Named turns come first, each shown by rows before and after it. Which turns, in which order, take the first row of each pair that follows to the second? Write the first one first, as in the answered first pair.
T:
[  0 -32 -13 -25  -8  25 -24   1  14 -21  37   0] -> [ 16 -15  -8  -8 -25  20 -11 -11  16 -19  43  15]
[ 23  13  29 -15  36   5   7   4  13   8   2  36] -> [  6   0  17 -33  51   4 -17   2  10   8   5  12]
[27 13 17 19 26  4 -3 19  4 -4  4 19] -> [ 17   3   8   4  41   6 -15  23   0  -6  -5   1]
K:
[-10  -6 -15  -3  -2  -1 -19  -5   8   3  11 -15] -> [-10  -9 -10  11   4  -5  -4 -12   6   1   1 -18]
[-47  63 -18  -7  -9   0 -21  -8 -23  27  33   9] -> [ -1  37  24  47  -8 -33  46 -48 -22   4   6  -5]
[-28  25  10  13  39 -37   7 -48 -12 -15  18 -20] -> [ 32 -14  -6   5  -9 -32  28 -13  -6 -53  43 -16]
X:
[  0   7   1 -13 -13  20  -5  -1   4  17 -50  39] -> [ 28  30 -11   6 -19  -9  -8  -9  14 -13  14  39]
[ 16  12  15  33 -29  -9  51 -17 -30 -11  28  24] -> [-25  12  32  28  21  -9  48 -32 -39   9 -17  10]
[ -1  -3 -11   1  -6 -10   8   5  -5   6   0  -5] -> [ -4   0  -7   7  -2 -10   6  -2  -1   1   3  -5]
Now pairs of rows:
(two turns a pair)
[  3 -35 -19 -40 -23  20 -11  33   0   1 -10 -16] -> [  2 -37  19   7   6  -6  28 -17   0  -6 -38 -36]
K K
[ 15  -3 -23  -5 -21  -8 -10   6   7 -12  58 -16] -> [ -9  42 -14  -4  -6   9 -15  12   5  23  36  29]
T K
[  8  49  -3  21  52  -3   9 -14   2  12  15  14] -> [ 41  37 -16  16 -15   8  15   9   3   0  40  28]
X X
[-25  62   8  21   0   6 -13  -6   5  28  23  31] -> [ -2  17  34  46 -25  11  43 -21   3  24 -29  16]
X K
[ 22  16  13  18 -64  -7  12 -16  -3  -7   3   2] -> [-22  45  15  20 -34  -3 -12 -34  -5  21  -6   2]
K K
[ -5  13  16  17  15  24  36  18 -22 -25 -21  -2] -> [  6  25  -1  13  21  12  25  30 -21 -39  16  -1]
K X
[ -9  29  -6  10  -1  -1 -18  -6   5  17  28   5] -> [ -2  20 -11   4 -28   6 -17   8  -1  21  17   6]
X X
[  3 -20  -3 -42  38  -7   1 -16  -7 -28 -11 -37] -> [-22  -5 -14 -55  19  18 -26  -8 -12  -3 -10 -24]
X K
[-14  41  28  33  19   8  -3   0   8  10 -27  38] -> [ 12  -3  -4  -4 -43  27  -6  40   4  -4  -8  28]
T X
[-19  -3 -12 -33  -3  34 -16  13  17  23 -15  32] -> [-36 -17   6 -10  32   6  -4 -31  11  17 -34 -14]
K T
[ 12 -22 -14 -16 -49  20   2  29 -13   5   0   0] -> [-32 -18   2 -21  13  13  -8   9 -20  25 -45 -13]
X X
[-11 -26 -13  34 -33   9  27 -28  -5  24 -14 -35] -> [-10   8 -24  31   7 -25   3 -33   3   0  42 -29]
K X
[ 21  26  27  37  39 -30   3  -6  10 -24  30  42] -> [-22   2  32 -11  66  15  -8  14  -2   8 -41  32]
K X
[ 11 -27   8  14 -38  -1  17  -8  -3  -5 -16 -18] -> [-38   4   2   2 -11   7 -13 -18  -7  29 -23 -15]
K K
[  5 -49  -1 -40  19  23   3  29   0 -25 -12 -11] -> [ -8 -33   4 -31  56   2  -5   8   1 -32  -3 -17]
X X
[-13 -23  18 -11 -11  32  18   6 -11  29 -69   9] -> [-23 -49  -8 -39  -5  24 -12  12 -12  12 -41 -32]
K T
[ 38   8 -27 -28 -21  33  -5   7  27   1 -12  34] -> [  9  15 -14 -34  21  32  -8  -3  22  16 -46  24]
X X
[-18  -5 -12 -14  -3  21 -26   5 -29  10 -12 -34] -> [ 24  21 -12  19 -39   7  -3  12 -16  -5  26   5]
X T
[ 27  10  -4 -11  11  24   5  35   8  -8  -9  50] -> [-15  10   2  -7  62   7  -3  -3   1   6 -37   8]
T K
[ 19   5 -11  39 -40 -60  13  -2  19  -8  -5 -19] -> [-36  35 -22   3  23 -52 -37   2  13  11 -10 -16]
K X
[  4   1  47  22  20  24  -2 -28   4  41 -40  42] -> [ 22  25  44  39  30  -7  -9 -44  13  17  11  50]
X X
[  5 -27  -7  -7 -37  12   8 -15   9   6  -5 -45] -> [ 27  10  11  29 -19 -16  27 -32  15  -7  12 -14]
X T
[ 43 -35  36  22  31  -4  53  -4  11 -49 -64 -10] -> [ 17 -57 -34 -54  22  10 -22  44   0 -56  -8 -39]
T K
[-23  -8 -24 -20  -7  11 -30   8  -7   6  11 -15] -> [-27  -1 -23 -21   9   1 -33  -5 -12   6  18 -13]
X X
[ 27  36   7  41  14 -30   4  -4  18 -30  73  33] -> [ 32 -50  41  15   6  12  54  14   3 -18 -52   9]
X K
[ 47 -17  15   1  15 -26   4  29  -1 -55   6  18] -> [ -9   3  -9 -43  27   6 -39  47 -11 -13  -5  24]
K X
[  3 -11   6  32 -63   5  15 -26  -1  26  20   6] -> [ -5   0  13  13 -46  28   8   3   1  39 -13  40]
K T
[ -3 -22  -7  -6  29 -32  35  -2   5 -24 -24   6] -> [-33  -2 -27 -34  32 -19   2  10   2  -5 -13  10]
K K
[-39  -9 -30 -17 -16  -2 -18  16   6  38  -3 -15] -> [-45   6 -27  -2  11 -15 -17   3   6  33   9 -13]
X X
[-21  23  13   2  53 -16  -2 -17  -2   6 -22   4] -> [ 24  30  -1  13  11 -30   2 -10   6 -25  40  17]
X X
[-11  11 -14 -13  -8  29  -6  11   1  23  15   5] -> [-25  15  -6  -9  10  24  -9   1   1  23   7   1]
X X
[ -2 -25   1 -37  66  -2 -24  13  -2 -25  -8 -16] -> [ 16 -35   2 -32  53  -6 -12  20  -2 -41  -5 -17]
K K
[-3 48 -5 18  6 -6 -9 -6 10  8 28 35] -> [-37  14  -9 -16  18  19 -23  -2  -8  26 -18   2]
X T
[ 43  -1  -4  21 -18 -13  24  12  20 -44  35  15] -> [-47  30 -17 -22  32  23 -32  20   5  11   3  20]
K X
[  0 -49   7 -12  35   3  10  26   1 -19 -42 -30] -> [-25 -33   1 -25  42   7  -9  24  -1  -1 -40 -24]
K K
[-35   3  -7  15 -30   0 -24 -31  -6  41   4  13] -> [-15 -10  12  41 -20 -21   7 -53  -5  22  -1   0]
K X
[  6  21  37   9  44  20  20   1  -8   7 -40  43] -> [ 32 -31 -19 -35 -37  35  -2  38  -6 -19   4  13]
T X
[ -6 -44   4  13  34  -1  35  16   7 -22   2 -32] -> [-27 -32 -26 -20  17  26  -5  44   3  -2  14 -15]
X K
[ 19 -18 -12   5   0  20  -9   5  13   5   4 -35] -> [  1   9 -17  10  -8  26 -21   3  10  17  14 -23]
T K
[-18 -48 -16 -36 -25  34  -9  11   0  10 -26 -37] -> [-12 -55  14  -5 -12  12  15 -15  -1   4 -41 -43]
K K
[ 28 -26 -26 -19 -16  14 -12  44   0 -17   5  -5] -> [  6 -15  17  36  28 -18  23 -21  -3  -2 -37 -22]
K K
[-22  -2   8  -1  35   2  -3   5  -2  -6 -34   5] -> [  5  16   3  15  30 -21  -4  -4   0 -29  14   8]
X X
[  5 -31 -20 -16  -6  -8 -14  10 -12 -30  28 -42] -> [-19  27 -28  -3 -15  -6 -37   6 -11   1  46  -9]
T K
[ 10  19   0   0 -23  18   1  19   4   2 -10  32] -> [  4  34   4  15 -17  12  -5   8   3   0  -9  31]
K X
[-28  41   6  32  -6 -15  -4 -49  -2   6 -27   5] -> [-11  19  15  33  19 -25  15 -42   1 -21 -37  -7]
K X
[  6  14   1   0   8  35 -33  16 -40  11  -9   5] -> [  6  20   4   8  22  24 -34   8 -39   4   2   5]
X X
[-38  65   6  23   2   1  -8 -25  -1  40   4  40] -> [-59  37  -2 -12  44  13 -25  -7  -7  36 -24  17]
T T
[-22  18  27  39  14 -20   0 -34   2  18   4  -9] -> [-22 -23  13   0 -25  21   3  -1  -7  32 -36 -17]
X T
[ -7  -1  34   8  39  13 -30  33 -14  17 -35  10] -> [ 11  23  32  25  48 -17 -33  20  -9 -10  18  13]
X X
[ 34   3   5   1  24   7  25 -14  -1 -44  -9 -16] -> [ 22   1 -16 -41   6  36   0  14   0 -28 -16 -11]
X K
[ 20   9   3  12   7 -19  25   0   6 -16   7   7] -> [ 19 -14  -1 -15  -3   8  22  22  -1  -9 -19  10]
X K
[-21  14   3 -23 -16  47  -3  16  -6  53 -51  38] -> [ 31  33  12  -8   1  23  13  38   6  11 -10  73]
X T
[-14  20 -16 -18 -15  14  -8  17  -6   8  -3  26] -> [ -7  29   6  25  14 -17  11 -16  -6  -8  -6  15]
X K
[-25   5  -8 -20  10  15 -20  16  -6  22 -11  18] -> [-25  26   5  18  21  -8  -5 -17  -4  16   4  18]
X K
[ -2 -13   6  17 -43   6  20 -27  -3  31 -25 -25] -> [  6  27  -4  28  -3 -31  -3 -39   7   0  44 -19]
K X
[-27 -43   2 -21   9  20  -8  27 -23   9 -19   0] -> [ -4 -55  16  -3   2   7  18  16 -19  -2 -22  -8]
K K
[ 14  50  -9   0 -22  46 -14  27  -3  10  37  64] -> [ 50  26  33  54 -14  15  43  -8   4 -11  10  47]
K K
[-41   5  -9   0   0  35  -3   0  -6  22 -32   7] -> [-24 -31   0   4  11  17  17 -12  -3   3 -36 -24]
K T
[-61  29   4 -16  56  -3 -33 -30  -8  48 -32 -24] -> [ 46 -39 -32 -54 -46  16 -17  58   4 -19  19  -3]
K K
[  8  -5  -3 -18 -20  19   0  20  -4   0   2   4] -> [ -1  10  -6  -6 -29  11  -2  10  -2   6  18   6]
K X
[-12  37  16  12  22  10  -5  14   8  34 -11  24] -> [ -5   7   1 -20   6  28  -8  38  -1  27 -21  19]
X T
[ 16 -41  -2  -6  15  18 -20  43 -16  14   6 -14] -> [ 24 -31  -6   3 -17  19 -22  39 -19  18  29  -3]
K X
[-35  -1 -14 -21  -5  16 -25  22 -14   3  14 -25] -> [-33  27   9  29 -13  -5   1 -20  -8  12  17 -18]
T K
[-26 -23 -10   1 -27   7 -13  -1  13   9  -7 -28] -> [ -9  -5   6  21 -43  11   5  -3  17  13 -12   5]
T T
[  9 -19 -31 -21  -1   3  -7  20 -10 -29  45 -21] -> [ -8 -39 -30 -34  -6  25  -8  26 -17 -12   5 -24]
X X
[ 33  36  37  14  26 -48  -1   6  17 -31  10  23] -> [  3  55  19 -11  34 -35 -35  20   9 -10  19  30]
K K
[ 33  10  15  23 -29 -12  20   1  10   2  15  25] -> [-17   8  22   5  46 -12   2 -12   2  15 -25  -3]
X T
[ 24  -2  19 -24 -11  13  17  22  11  -4 -20  31] -> [  0   4  26 -21  27   3  11   9   9  -4 -35  28]
X X
[-15  21  13  20  -7  -5   8 -22  -3  13   1   4] -> [-18   1  15   2  -8  16   7  -3  -4  20 -29   2]
X T
[-20   9  13 -14 -11  25  -3  -2  -8  27 -14  -4] -> [-24  26  20   4  18  -1  -9 -18  -2  19   7  -6]
X X
[-14   2   7 -12  -1  17  -6  15  -9  20 -18  16] -> [ 18   0   7  11 -27   5  18   4   0  -5   5  16]
K X
[ 20  10   1   5 -15   0  -6  12  18 -21  32   7] -> [  2  24  24  32  16 -13   5 -19  15  -8  10  -3]
K K
[-24 -18  12   8   9  -1  15 -34  -6  -2 -29 -34] -> [-33 -18 -25 -35 -11  20 -28   9  -5   8  -3 -17]
K K
[-18 -13 -27 -23 -11 -11 -25   5  -1   5  15 -25] -> [-14 -23 -17  -2 -37  -3  -2  -3  -1  10  -7 -26]
K X
[ 15  17   0  16 -63  18   5  12   2  18  22   7] -> [-23   7  13  -1 -27  34   5   7  -8  43 -35  -4]
X X
[-40  -3  23  22  39 -34  -9 -45 -19   2 -16   5] -> [-20 -53   0 -11 -49  12  -4   2 -26  11 -36   3]
X T
[-31 -28   6  21 -49 -13  -6 -55  -9  27 -30 -88] -> [ -8   5  21  58 -59 -31  12 -67  -2  18   3 -57]
T X
[-21  11 -46 -49  17   7 -49  29  -9 -17  50  -4] -> [-25  -2 -50 -54   2  24 -49  44 -10  -5  30  -6]
X X
[  2   9  -5   4 -10 -16  13 -13   5  -5  19 -23] -> [  9  -6  -9  -7 -33   0  18  -2   2  -2   5 -22]
X X
[ -8 -11 -35 -39 -20  29  -7  46   6  11  15  10] -> [  8  42 -18   8  18  -8   3  15  14  -1  58  30]
X T
[ 23 -28 -26 -12 -74  12   3  20  -2 -14  10  -8] -> [ 27  -5 -11  10  14 -38  -3 -12   6 -50  48 -16]
X K
